The table:
tensor([-0.29, -1.30, 0.07, 0.17, 1.27, -0.91, -0.54, 0.42, -0.44, -1.70,
        1.48, -1.30, -0.02, 2.64, -0.75, 0.80])
tensor([0.83, -0.73, 0.15, -0.26, 0.18, -0.65, -1.48, 0.44, 0.47, -1.46,
        1.21, -1.16, -0.70, 0.97, 0.04, -0.22])
tensor([-1.18, 1.14, 0.00, 0.92, -0.91, 0.83, -0.86, -0.91, 1.85, -0.64,
        1.96, 1.48, 0.68, -0.19, 1.23, 0.38])
tensor([0.54, 0.87, 0.44, -1.22, -0.03, 0.34, -0.69, -1.51, 0.19, 1.31,
        -0.93, 1.41, -1.63, -0.71, 0.65, -0.89])
tensor([0.71, 0.19, 0.23, -1.05, 1.73, -0.45, 1.25, 0.63, -0.61, -1.73,
        -0.09, 0.83, 0.38, 0.92, -0.74, -1.46])
tensor([-0.40, 1.38, 0.05, 1.11, -1.24, 1.20, -0.40, -1.43, 0.71, 0.20,
        0.21, -0.58, 0.75, -0.68, 1.19, -0.06])
tensor([0.69, -0.80, 0.40, -0.40, 0.20, -0.89, -1.51, 0.72, 0.53, -1.57,
        1.25, -1.25, -0.84, 1.68, -0.41, -0.28])
tensor([1.00, 0.34, -0.02, -1.18, 1.38, -0.38, 1.38, 1.01, -0.27, 0.61,
        1.10, 1.42, 0.90, -0.43, -0.86, -0.16])
tensor([0.98, -1.48, 0.14, -0.89, 0.25, 0.76, 1.32, 0.57, 0.09, 0.82,
        1.98, -0.10, 0.23, -0.15, -0.64, 0.87])
tensor([0.94, 1.23, -0.05, -0.26, -1.85, 1.36, 0.30, -1.42, -1.16, 1.36,
        -2.56, -0.74, 1.25, -1.66, 0.26, -1.39])
tensor([-0.24, 0.19, 0.43, -0.20, -0.32, 0.13, -0.11, -1.10, 0.37, 0.44,
        -1.66, -0.13, -0.58, -0.11, 0.86, -1.12])
tensor([0.83, -1.19, 0.35, -0.90, 0.97, 0.12, 1.29, -0.01, -0.22, 0.83,
        1.24, -0.95, -0.60, -0.40, -0.94, 1.41])
tensor([0.14, -0.83, -0.03, -0.53, 0.81, 0.14, 1.09, 0.76, -0.64, 1.14,
        2.04, 0.60, -0.24, -0.58, -0.58, 0.75])
tensor([-0.20, -0.88, -0.84, -1.06, -0.84, 1.23, -1.03, 0.75, 0.18, -1.72,
        -0.17, 1.32, 1.25, 1.15, 0.01, 0.98])
tensor([0.10, 1.54, -0.21, 1.09, -1.28, 1.61, -0.03, -1.69, 0.13, 0.73,
        -0.92, -1.11, 0.98, -0.34, 1.02, -0.47])
tensor([0.73, -0.40, 0.15, -1.20, 1.11, -0.39, 1.04, 0.94, -0.29, 1.11,
        1.49, 0.91, 0.02, -0.27, -0.73, 0.79])
tensor([-0.88, 1.10, 0.02, 1.44, -1.47, 0.54, -0.43, -2.11, 0.93, -0.23,
        0.53, 0.71, 1.26, -0.07, 1.20, -0.01])
tensor([-1.50, -0.44, -0.41, 0.63, -0.35, -0.42, -1.38, -0.03, -0.29, 0.20,
        -0.23, 0.48, 0.67, 0.01, -0.58, -0.67])
tensor([0.26, 1.80, -0.04, 0.37, -1.17, 1.56, 0.36, -1.56, -0.50, 1.08,
        -1.35, -0.94, 1.11, -0.35, 0.74, -0.91])
tensor([0.85, 0.86, 0.55, -0.51, 1.34, -0.08, -0.69, 0.22, 0.07, 1.81,
        -1.86, 0.55, 0.56, 2.01, -1.19, 1.37])
tensor([0.18, -1.07, 0.50, -0.90, 0.62, -0.56, 0.53, 0.65, 0.09, 1.25,
        0.27, -1.62, -2.15, -0.44, 0.25, 0.90])
tensor([-0.24, -0.72, 0.17, 0.96, -0.62, -1.16, -0.11, 0.97, -0.26, -1.66,
        -0.37, 0.84, -1.61, -0.08, -0.76, -0.91])
tensor([0.15, -0.83, 0.40, -0.22, -0.12, -0.10, 0.36, -0.88, 0.12, 1.01,
        -1.14, -0.93, -1.19, -0.28, 0.12, -0.07])
tensor([-0.78, -0.63, -1.43, 0.52, 0.34, -0.13, 0.79, 1.25, -0.55, -0.98,
        -0.38, -0.11, -1.90, -0.30, 0.09, -0.59])
tensor([0.48, -1.28, 0.32, -0.91, 1.84, -0.24, 1.08, 0.24, -0.29, -0.58,
        1.10, -1.31, 1.39, -0.19, -1.05, 0.05])
tensor([0.36, -0.87, 0.39, -0.68, 0.53, -0.88, 0.70, 1.05, 0.01, 1.33,
        1.93, 0.70, -0.62, -0.45, -0.45, 1.04])
tensor([0.32, -0.83, 0.25, -1.08, 0.71, -0.38, 0.17, 0.55, -0.35, 1.44,
        0.21, -1.08, -1.65, -0.43, -0.18, 1.07])
tensor([0.68, -0.85, 0.08, 2.08, 0.32, -1.62, -2.55, -0.07, 0.89, -0.47,
        1.35, -2.06, 1.18, -0.54, 0.05, 0.35])
tensor([-0.22, -0.90, 0.10, -0.46, -1.18, -0.72, -1.03, 0.95, 0.11, -1.52,
        -0.24, 1.53, -0.41, 0.58, -1.09, -0.33])
tensor([-0.10, 0.91, -1.16, -0.99, 1.39, -0.86, 0.96, 0.95, 0.48, -1.38,
        -1.07, -1.40, -1.98, -0.44, 0.21, 0.86])
tensor([-0.97, 0.72, -0.10, 0.86, -0.86, -1.02, 0.93, 1.08, -0.33, -1.17,
        -1.46, 1.59, 0.27, -0.03, -0.26, 0.99])
tensor([0.58, -0.09, -0.36, 0.83, 1.57, -0.63, -1.38, -0.23, 0.01, 0.51,
        0.53, -1.12, 0.86, -0.38, 0.07, 1.64])
tensor([0.58, -0.98, -0.21, 1.56, -0.15, -0.80, 0.03, 0.51, -0.81, -2.20,
        -0.12, 0.38, -1.58, -1.31, -0.02, -0.97])
tensor([0.23, 2.57, -0.46, 0.36, -1.15, 1.81, -0.62, -1.47, -1.06, 1.35,
        -1.78, -0.75, 1.05, -0.32, 0.85, -1.71])
tensor([0.63, 1.56, 0.06, -0.72, -1.16, 1.79, 0.17, -1.44, -0.42, 1.06,
        -1.62, -0.22, 0.35, -0.38, 0.69, -1.91])
tensor([-1.45, 1.86, -0.04, 0.64, -0.93, -1.57, 1.96, 1.22, -1.09, -0.82,
        -1.62, 1.41, 0.77, -0.55, 0.85, 1.37])
tensor([-1.58, -1.20, 0.00, 0.43, 0.34, -0.60, -0.91, 0.59, -0.20, 0.81,
        -0.61, 0.13, 0.52, 0.70, -0.21, -1.58])
tensor([-1.67, -1.28, -0.09, 0.57, -0.18, 1.50, 0.07, 1.39, 2.32, -0.40,
        0.51, 1.11, 0.78, 2.13, 0.28, 1.58])
tensor([-1.08, 1.32, 0.22, 1.11, -1.10, 0.52, -0.03, -1.98, 0.23, -0.15,
        -0.20, 1.49, 0.47, -0.73, 0.79, -1.48])
The rows fall into hidden groups. There are 2 groups. Groups can overlap: rows of different groups may look alike. Groups are numbered from 0 in the order they first appear among the rows asked about.
Rows drawn again from the table, each followed by its group:
tensor([-0.20, -0.88, -0.84, -1.06, -0.84, 1.23, -1.03, 0.75, 0.18, -1.72,
        -0.17, 1.32, 1.25, 1.15, 0.01, 0.98]) -> 0
tensor([-0.97, 0.72, -0.10, 0.86, -0.86, -1.02, 0.93, 1.08, -0.33, -1.17,
        -1.46, 1.59, 0.27, -0.03, -0.26, 0.99]) -> 0
tensor([0.98, -1.48, 0.14, -0.89, 0.25, 0.76, 1.32, 0.57, 0.09, 0.82,
        1.98, -0.10, 0.23, -0.15, -0.64, 0.87]) -> 0
tensor([0.68, -0.85, 0.08, 2.08, 0.32, -1.62, -2.55, -0.07, 0.89, -0.47,
        1.35, -2.06, 1.18, -0.54, 0.05, 0.35]) -> 0
tensor([-1.67, -1.28, -0.09, 0.57, -0.18, 1.50, 0.07, 1.39, 2.32, -0.40,
        0.51, 1.11, 0.78, 2.13, 0.28, 1.58]) -> 0
tensor([0.54, 0.87, 0.44, -1.22, -0.03, 0.34, -0.69, -1.51, 0.19, 1.31,
        -0.93, 1.41, -1.63, -0.71, 0.65, -0.89]) -> 1
tensor([1.00, 0.34, -0.02, -1.18, 1.38, -0.38, 1.38, 1.01, -0.27, 0.61,
        1.10, 1.42, 0.90, -0.43, -0.86, -0.16]) -> 0
tensor([-0.40, 1.38, 0.05, 1.11, -1.24, 1.20, -0.40, -1.43, 0.71, 0.20,
        0.21, -0.58, 0.75, -0.68, 1.19, -0.06]) -> 1
tensor([-1.18, 1.14, 0.00, 0.92, -0.91, 0.83, -0.86, -0.91, 1.85, -0.64,
        1.96, 1.48, 0.68, -0.19, 1.23, 0.38]) -> 1
tensor([0.32, -0.83, 0.25, -1.08, 0.71, -0.38, 0.17, 0.55, -0.35, 1.44,
        0.21, -1.08, -1.65, -0.43, -0.18, 1.07]) -> 1
tensor([0.58, -0.98, -0.21, 1.56, -0.15, -0.80, 0.03, 0.51, -0.81, -2.20,
        -0.12, 0.38, -1.58, -1.31, -0.02, -0.97]) -> 0
tensor([-0.24, -0.72, 0.17, 0.96, -0.62, -1.16, -0.11, 0.97, -0.26, -1.66,
        -0.37, 0.84, -1.61, -0.08, -0.76, -0.91]) -> 0
tensor([-0.24, 0.19, 0.43, -0.20, -0.32, 0.13, -0.11, -1.10, 0.37, 0.44,
        -1.66, -0.13, -0.58, -0.11, 0.86, -1.12]) -> 1
tensor([0.69, -0.80, 0.40, -0.40, 0.20, -0.89, -1.51, 0.72, 0.53, -1.57,
        1.25, -1.25, -0.84, 1.68, -0.41, -0.28]) -> 0
tensor([0.48, -1.28, 0.32, -0.91, 1.84, -0.24, 1.08, 0.24, -0.29, -0.58,
        1.10, -1.31, 1.39, -0.19, -1.05, 0.05]) -> 0
tensor([0.18, -1.07, 0.50, -0.90, 0.62, -0.56, 0.53, 0.65, 0.09, 1.25,
        0.27, -1.62, -2.15, -0.44, 0.25, 0.90]) -> 1
tensor([0.83, -0.73, 0.15, -0.26, 0.18, -0.65, -1.48, 0.44, 0.47, -1.46,
        1.21, -1.16, -0.70, 0.97, 0.04, -0.22]) -> 0
tensor([-1.08, 1.32, 0.22, 1.11, -1.10, 0.52, -0.03, -1.98, 0.23, -0.15,
        -0.20, 1.49, 0.47, -0.73, 0.79, -1.48]) -> 1
tensor([0.58, -0.09, -0.36, 0.83, 1.57, -0.63, -1.38, -0.23, 0.01, 0.51,
        0.53, -1.12, 0.86, -0.38, 0.07, 1.64]) -> 1
tensor([0.71, 0.19, 0.23, -1.05, 1.73, -0.45, 1.25, 0.63, -0.61, -1.73,
        -0.09, 0.83, 0.38, 0.92, -0.74, -1.46]) -> 0
tensor([-1.50, -0.44, -0.41, 0.63, -0.35, -0.42, -1.38, -0.03, -0.29, 0.20,
        -0.23, 0.48, 0.67, 0.01, -0.58, -0.67]) -> 0
tensor([0.23, 2.57, -0.46, 0.36, -1.15, 1.81, -0.62, -1.47, -1.06, 1.35,
        -1.78, -0.75, 1.05, -0.32, 0.85, -1.71]) -> 1
tensor([0.73, -0.40, 0.15, -1.20, 1.11, -0.39, 1.04, 0.94, -0.29, 1.11,
        1.49, 0.91, 0.02, -0.27, -0.73, 0.79]) -> 0
tensor([0.26, 1.80, -0.04, 0.37, -1.17, 1.56, 0.36, -1.56, -0.50, 1.08,
        -1.35, -0.94, 1.11, -0.35, 0.74, -0.91]) -> 1
tensor([0.10, 1.54, -0.21, 1.09, -1.28, 1.61, -0.03, -1.69, 0.13, 0.73,
        -0.92, -1.11, 0.98, -0.34, 1.02, -0.47]) -> 1
tensor([-0.88, 1.10, 0.02, 1.44, -1.47, 0.54, -0.43, -2.11, 0.93, -0.23,
        0.53, 0.71, 1.26, -0.07, 1.20, -0.01]) -> 1
tensor([-0.78, -0.63, -1.43, 0.52, 0.34, -0.13, 0.79, 1.25, -0.55, -0.98,
        -0.38, -0.11, -1.90, -0.30, 0.09, -0.59]) -> 0
tensor([-1.45, 1.86, -0.04, 0.64, -0.93, -1.57, 1.96, 1.22, -1.09, -0.82,
        -1.62, 1.41, 0.77, -0.55, 0.85, 1.37]) -> 0
tensor([0.85, 0.86, 0.55, -0.51, 1.34, -0.08, -0.69, 0.22, 0.07, 1.81,
        -1.86, 0.55, 0.56, 2.01, -1.19, 1.37]) -> 1
tensor([0.14, -0.83, -0.03, -0.53, 0.81, 0.14, 1.09, 0.76, -0.64, 1.14,
        2.04, 0.60, -0.24, -0.58, -0.58, 0.75]) -> 0
tensor([0.83, -1.19, 0.35, -0.90, 0.97, 0.12, 1.29, -0.01, -0.22, 0.83,
        1.24, -0.95, -0.60, -0.40, -0.94, 1.41]) -> 0
